In the data rows, 128 means zero.
Some points, one per row:
[ 36 255 210   0 131  13 109 255 225 196  43  92   0 148 255 140 154  22 132 231  69 255 202   0   0 155 255 120 207 187  35  67 231 182]
[ 58 255 215   0 200   0  81 255 153 255  86  23  83  62 163 232 183  20  84 255  57 255 175   0  89   8 176 214 193 210 118   0 158 229]
[106 177 193   0 199   2 127 195 194 214   0 116   0 124 198 235 151  81  59 228  65 230 150  83  73  29 248 144 255 125  71  40 187 200]
[123 191 185   0 189   0 136 217 171 222  17 116  43 114 159 241 133  55  72 255  62 255 136  55 108   9 222 159 238 147  98  24 160 234]
[128 213 159   0 122   0 184 198 160 210  45 133  45 137 177 195  80  65 138 240  96 255 112  42  89  70 237 128 228 133 104  35 160 195]
[123 248 154   0  81  20 213 222 195 223  26 108   0 126 246 178  60  55 192 250 103 255 124  11  21  84 255 115 223 165  78  40 188 190]
[ 84 234 199   0 147  10 159 209 172 246  46  76  44 123 194 192 108  54 131 235  77 255 157  12  69  42 230 140 202 179 100  11 178 232]
[ 97 230 193   0 142  24 168 171 140 224  66  78  26 149 197 186 102  80 153 229  52 255 159  10  63  85 230 103 186 186 115   7 133 221]
[ 82 206 195   2 139  33 169 193 129 243  75  63  45 102 179 181 109  79 135 196  76 246 142  27  67  75 207 148 162 208 123  12 150 239]
[ 73 183 253  14 182  58 166 139 134 232  44  93   9 164 203 174 118 132 107 174  13 239 178  47  55  90 255  88 207 157  98   9 149 218]
[102 232 160   9  98  51 170 176 126 214 109  63  83 112 177 170 103  42 184 211  99 230 127   6  91  86 186 164 140 196 148  33 130 205]
[106 207 175  30 101  81 167 166 119 185 121  90  91 126 155 156  95 103 163 173  95 203 141  49  94  99 175 133 130 173 131  57 130 193]
[ 74 228 177  13 110  64 148 196 154 163  87  97  57 149 214 119 126  71 174 186  83 236 174  15  48 132 201 110 156 166  89  78 162 178]
[110 194 149  44  93  94 170 159 141 185 112  94  82 136 172 134 105 107 174 160 107 198 145  63  80 118 178 120 138 165 124  62 144 179]
[ 97 201 164  63  99 100 165 163 138 182 120  91  86 139 164 130 111  92 172 150 111 200 145  46  72 135 169 107 136 161 127  74 136 169]
[ 63 210 195  50 126 103 138 139 138 188 115  75  53 135 228 147 127 103 137 146  84 190 186  43  50 136 196 131 139 183  99  63 153 171]
[121 173 161  63 122  97 144 172 134 172 135  88 100 111 151 135 125 108 162 157 125 179 138  83 109 125 152 127 133 156 129  83 137 175]
[104 154 186  94 133 110 161 105 102 174 123  66  73 131 143 147  99 156 151 140  94 158 146  97 103 116 180 108 134 171 140  62 112 191]
[109 169 140  73 102 130 166 145 114 189 138  64 112 112 149 138  93 115 169 139 125 187 141  61  98 100 149 142 119 206 139  71 114 174]
[111 198 131  55  69  89 155 166 122 153 129 106  81 160 161 121  86  95 185 147 136 218 131  43  93 156 176  79 117 155 134  99 119 149]
[107 168 154  75  95 115 148 154 124 163 126  98  87 142 162 132 101 109 165 146  98 179 136  74  90 130 172 108 137 176 129  91 137 149]
[125 176 160  74 102 115 174 119 101 172 133 100 115 137 132 139  82 135 175 141 106 186 113  79 112 132 149  99 112 176 159  85  99 156]
[119 154 150  75  98 118 182 133  90 174 143  90 105 134 137 136  78 131 178 138 112 181 117  81 113 128 159 126 112 149 171  74  73 160]
[ 92 166 157  97  95 145 162 133 102 166 163  95 107 126 162  95 105 130 156 127 115 163 152  70  91 144 165 110 103 167 137 102 109 147]
[111 162 142  81  96 101 170 138 126 150 114 126  71 167 159 110  86 128 160 132 112 178 108  85  87 156 180  83 146 137 139  95 128 139]
[123 124 141  95  96 144 172  90 109 162 150 125 105 157 143 118  78 161 164 129 110 155 116 116 110 154 165  95  97 137 143 101  92 148]
[ 98 179 135 115 111 134 135 143 110 147 146 108 105 130 153 104 107 119 146 113 106 171 166  86 111 159 180 107  96 166 144 107 122 141]
[114 129 149 120 111 140 161 104 106 156 133  94 110 132 129 115  97 147 150  97 102 129 137 107  99 123 150 112 115 150 138  88 108 169]
[107 141 131 130  92 162 148  87 102 140 144 111 125 147 141  96  95 150 165  95 120 126 132 116 105 156 135  88  96 154 137 119 117 143]
[ 98 162 148 112 110 154 141 126 113 130 148  99 124 131 142  95 111 111 155 111 111 144 142 105  95 149 137 106 106 158 144 109 116 128]
[100 153 155  90 136 125 111 120 118 146 156 125 121 141 135 124 125 117 136 131 120 151 139  93 126 130 122 109 109 154 141  95 117 137]
[111 155 136 108 100 143 146 133 111 136 157 121 114 134 160  97 107 115 157 109 132 161 137  86  96 165 139 101  97 159 148 109 122 142]
[100 157 147 115 113 132 129 122 126 118 143 111  98 129 160 105 113 124 152 126 125 153 144  88  96 158 154 114 112 153 128 125 135 146]
[129 126 138 125 136 138 133 112 117 145 149 123 140 133 127 124 104 157 127 106 122 140 138 138 127 119 147 121 111 144 148 113 118 143]
[128 127 149 145 127 142 112 127 120 146 137 120 149 123 126 159 123 134 117 114 106 128 133 139 125 115 135 137 108 148 140 112  99 153]
[119 113 132 149 146 147 114 113 119 131 141 114 129 112 137 120 130 160  97 135 101 109 142 164 124 120 124 125 122 133 132 116 111 153]
[116 125 127 145 122 153 115 114 111 137 152 127 157 116 121 130 129 143 142 113 125 128 146 150 142 137 113 115 105 145 148 137 102 137]
[ 97 122 142 148 133 137 111 110 107 147 135  96 147 109 103 126 138 149 117 112 101 118 145 145 152 122 112 133 115 139 142 122 118 137]
[123 128 145 140 144 151 134 117 102 137 139 120 147 134 115 150 138 161 134 110 115 105 132 128 159 123 116 129 116 132 157 116  99 141]
[101 116 142 126 138 149 120 130 130 121 150 139 134 125 133 114 135 143 126 107 111 132 143 139 137 125 114 121 113 133 127 126 115 127]
[135 115 129 150 136 155 138 126 100 108 170 133 150 135 107 100 137 138 130 110 139 107 152 125 149 152  98 143 109 145 142 133 100 108]
[129 128 132 138 135 132 122 136  73 125 171 128 177 122  79 126 130 131 122  99 133 122 124 126 168 133  93 130  78 129 170 142  88 124]
Here are 24 more points, each followed by its number:
[ 99 134 154 134 153 147 135 108  77 119 151 140 134 145 122 109 139 158 120 113 105 114 148 120 136 156 121 111  98 124 152 132  89 141] 0
[133 118 144 117 136 140 143  99  72 152 150 130 151 148  68 124 121 148 108 115 105 149 128 114 162 141 114 120  93 136 181 123  78 136] 1
[120 116 167 118 172 119 121  98  92 101 154 153 143 165  93 117 130 139 119 128  89 160 150 138 143 132 106  84 109 113 167 136  91 129] 2
[122 115 166 121 173 120 121 121  87 130 144 145 134 139  96 137 137 154  89 121 112 147 157 127 160 121 123 106 109 120 166 118  95 134] 3
[135 122 161 129 151 114 133 113  96 138 130 147 136 158 111 127 122 148 112 134  98 155 141 127 149 140 133  86 114 107 166 124  88 136] 4
[133 137 163 110 143 130 123 109  94 156 135 127 136 151 103 157 132 148  97 134  90 144 144 127 152 125 126 106 115 129 165 107  95 150] 5
[116 132 148 102 145 122 143 114  99 143 134 134 142 144 106 123 133 144 103 114 104 143 133 133 138 131 140 109 109 138 151 108  90 152] 6
[128  96 171 113 169 134 137  87  93 155 118 112 110 137  98 158 131 171  98 123  97 135 150 160 160  99 128 113 132 127 166  96 100 153] 7
[140 120 146 112 134 141 154  91  90 147 146 136 137 144  98 124 118 158 122 114 121 140 126 144 143 139 123 119  97 118 158 120  85 137] 8
[117 127 144 132 148 147 139 104 100 123 142 139 138 159 107 111 123 165 111 107 126 139 139 147 166 150 108 115 118 118 159 134  85 130] 9
[136 103 140 106 125 140 143  91 104 140 155 132 130 141 100 124  99 163 138 118 110 120 118 136 141 128 114  95 115 120 161 124  93 128] 10
[135  98 139 147 134 156 136  77  75 141 143 132 143 139  90 144 111 184 120  96 123 121 107 163 157 108 120 125 106 123 166 105  85 138] 11
[140 101 119 123 143 151 140 118  85 114 148 142 133 148 103 126 124 171 119 110 126 121 127 149 142 142 122 116  93 110 169 134  85 127] 12
[142  96 132 144 116 172 149  78 102 139 148 122 145 111  87 129 102 173 126 101 119 107 107 155 153 105 112 132  94 147 155 106  93 156] 13
[150  98 144 143 128 145 153  96  96 133 146 126 142 138  80 135 127 154 134 110 117 114 120 158 157 125 110 125 109 128 172 128  97 137] 14
[151 113 117 160 126 150 125 110 101 136 144 121 155 118  94 144 115 143 122 118 132 112 119 153 153 126 103 124 101 134 160 127  98 135] 15
[136 106 132 169 138 131 113 108 108 124 150 135 148 135 110 126 129 148 115 114 131  94 137 153 139 116 116 125 117 127 141 144 119 120] 16
[168  92  90 173 127 155 138  98 101 112 154 137 152 138  89 141 112 158 138  90 175 105  83 170 156 126  98 132 105 109 155 150 111 100] 17
[156  90 104 157 126 147 136 102 111 104 143 143 155 130  99 121 117 155 124 115 147 102 101 160 173 119  97 130 101 113 152 152  96 125] 18
[155  95 108 170 131 155 120  91 111 113 146 151 151 116 101 126 136 150 119 107 136  81 118 154 156 126 106 127 119 111 142 146 128 121] 19
[153  72 105 176 121 162 136  81 113 126 122 120 146 124  98 151 129 174 128 108 149  87 101 178 156  99 101 152 125 133 145 124 116 129] 20
[170  91 114 157 120 134 142 105 111 123 138 146 160 123  81 139 104 155 127 119 142  88  88 161 163 110 104 138 109  98 157 140 102 117] 21
[162  94 127 151 141 133 124 104 109 124 116 128 157 111  78 163 126 155 108 123 136 110  92 171 178  89 104 146 112 115 145 131 100 132] 22
[154  94 101 154 106 132 143 114 127 123 126 135 152 122  88 133 122 141 141 120 153 114  99 160 162 117 121 131 130 126 132 133 131 124] 23
Which of these numbered points is nearest to each point below, ignoring the 2 directions in which the first points spread most? Its number follows each.
[163 104 107 120 120 123 146 121 140 170 106 120 104 121 148 175  98 146 156 140 122 125 106 156  98  87 160 142 151 152 116  87 141 163] > 20
[ 85 159 132 144 126 144  70 173 130 112 171 123 165 117 147  69 149  91 140 114 136 121 148  91 125 174  83 136  94 144 131 167 150  93] > 16
[ 52 176 151 130 128 151  81 153 118 108 195 101 160 107 136  79 174  93 129 120 100 128 178  79 117 183 100 129  92 150 127 162 131  98] > 0
[ 56 159 154 121 132 140  77 138 129 108 152 131 136 116 137  98 168 112 110 137  91 131 174  80 134 159 102 117 102 140 145 154 131 112] > 0
[166  92 103 150 140  97 137 123 152 124  90 157 145 133  82 168 129 131 112 157 149 105  96 175 157  87 127 130 161  95 128 132 136 129] > 23
[108 156 127 149  70 194 146 114  95 155 203  68 148 118 146  94  99 147 173  85 137 108 126 116 111 127 100 135  57 195 163  84 100 151] > 13
[162  49 103 208 145 171 117  83 126 107 113 126 182 122  79 145 147 183 105  94 147  54  95 227 170 111  86 153 113 107 153 153 111 114] > 20
[134 131 105 154  96 182 120 124 106 130 191 111 180 100 100 115 116 125 168  94 136 100 119 119 144 138  82 159  72 163 153 142  97 110] > 15
[113 156 120 145  99 134 129 141 103 133 161 106 172 115  88 127 122 111 157 117 140 109 128 117 143 132  86 133 100 142 163 124 108 129] > 15
[150 110 122 144 139 115 127 133 151  89  97 172  98 145 130 128 129 117 106 142 146 118 112 139 125 132 139 115 163  72 104 156 166  97] > 19
[126 115 114 161 109 157 132 112 104 129 162 113 167  85  81 114 137 146 143  92 139  94 133 142 160 126  81 134  76 156 153 130 120 136] > 15
[118 154 111 165  73 166 136 119  90 130 199  90 166 114 111  96 114 143 185  86 147 107 127 109 121 152  86 134  61 160 158 127  99 125] > 15
[ 75 181 160 132 129 145  76 158 118 125 196 116 157 128 127  89 176  98 125 118 107 137 182  65 118 166  70 130  94 152 146 150 117 118] > 0
[161  66 107 186 148 158 124  89 107 135 122 137 152  97  74 163 134 159 100 101 128  75 108 207 186  84 107 143 109 110 142 129 105 141] > 20
[130 139 125 144 112 133 140 134 110 128 169 110 174  99 119 131 126 131 135 130 148 119 125 145 145 130  85 143  94 143 145 130 127 126] > 15
[155  91 133 117 151  96 158 111 133 117  83 177  83 168 103 138 107 140  99 147 120 139 105 154 139 131 155  92 151  77 128 141 115 125] > 18
[170  58 125 187 152 143 117  91  97 118 126 146 166 120  68 152 143 160 101  93 133  74 101 208 182  91  99 154 122  92 142 134  92 113] > 22
[121 129 115 169  91 192 143  96 107 128 170  75 154  76 140 126 108 164 166  97 141  92 131 134 117 128 109 149  98 181 124 106 123 147] > 13
[168  79 122 161 153 126 111  99 108 115 129 146 174 110  71 147 128 139 101 133 135  81 105 189 172  92  87 154 112 104 142 144 110 127] > 21
[ 91 140 125 149 143 138  85 140 144  77 139 153 135 147 159  64 162  93 105 101 127 115 184 111 115 170 115 109 121 112  98 189 149  84] > 16
[ 67 187 132 130 151 148  80 174 119 100 182 103 171 109 121  94 189 105 118 111 129 133 172  72 124 166  87 142  92 144 136 171 123  98] > 0
[188  37  97 182 138 152 137  94 112 127 141 138 182 121  78 153 115 175 116 107 153  66 105 212 189  99  87 161 107 112 146 135 100 122] > 20
[170  79  92 186 122 144 143 108 108 129 136 119 170  91  71 150 116 150 131 105 166  78 101 179 173 105 103 155 130 130 142 144 108 110] > 23
[160  65 127 153 172 138 104 105 129 126  80 160 122 144 117 139 143 154  89 128 110  81 105 196 157 113 130 144 160  90 109 142 135 121] > 19
[ 98 132 121 139 145 155  94 131 134 135 142 117 120 117 156 119 147 129 147 114 129 103 155 123 110 133 123 137 140 153 111 133 136 123] > 16
[ 62 168 124 175 112 182  92 129 144  82 191  97 140 120 168  56 175 109 141  71 130  92 173 101  78 195 101 134  93 158 104 165 161  69] > 16
[ 85 177 100 143  97 147 107 153 117  84 199 133 172 134 138  66 126  92 158  95 155 114 143  95 127 184 106 107  73 135 133 176 123  84] > 16
[124 172 121  78  98 111 151 161 201 133  61 126  40 149 227 111 121 104 156 154 131 136 133  81  49 174 209 113 186 131  53 132 195 108] > 19
[150  92 117 172 142 140 128 112 175  81  61 197  94 166 161 116 131 131 112 110 128 105 123 165 105 177 151  83 171  59  83 171 166  79] > 19
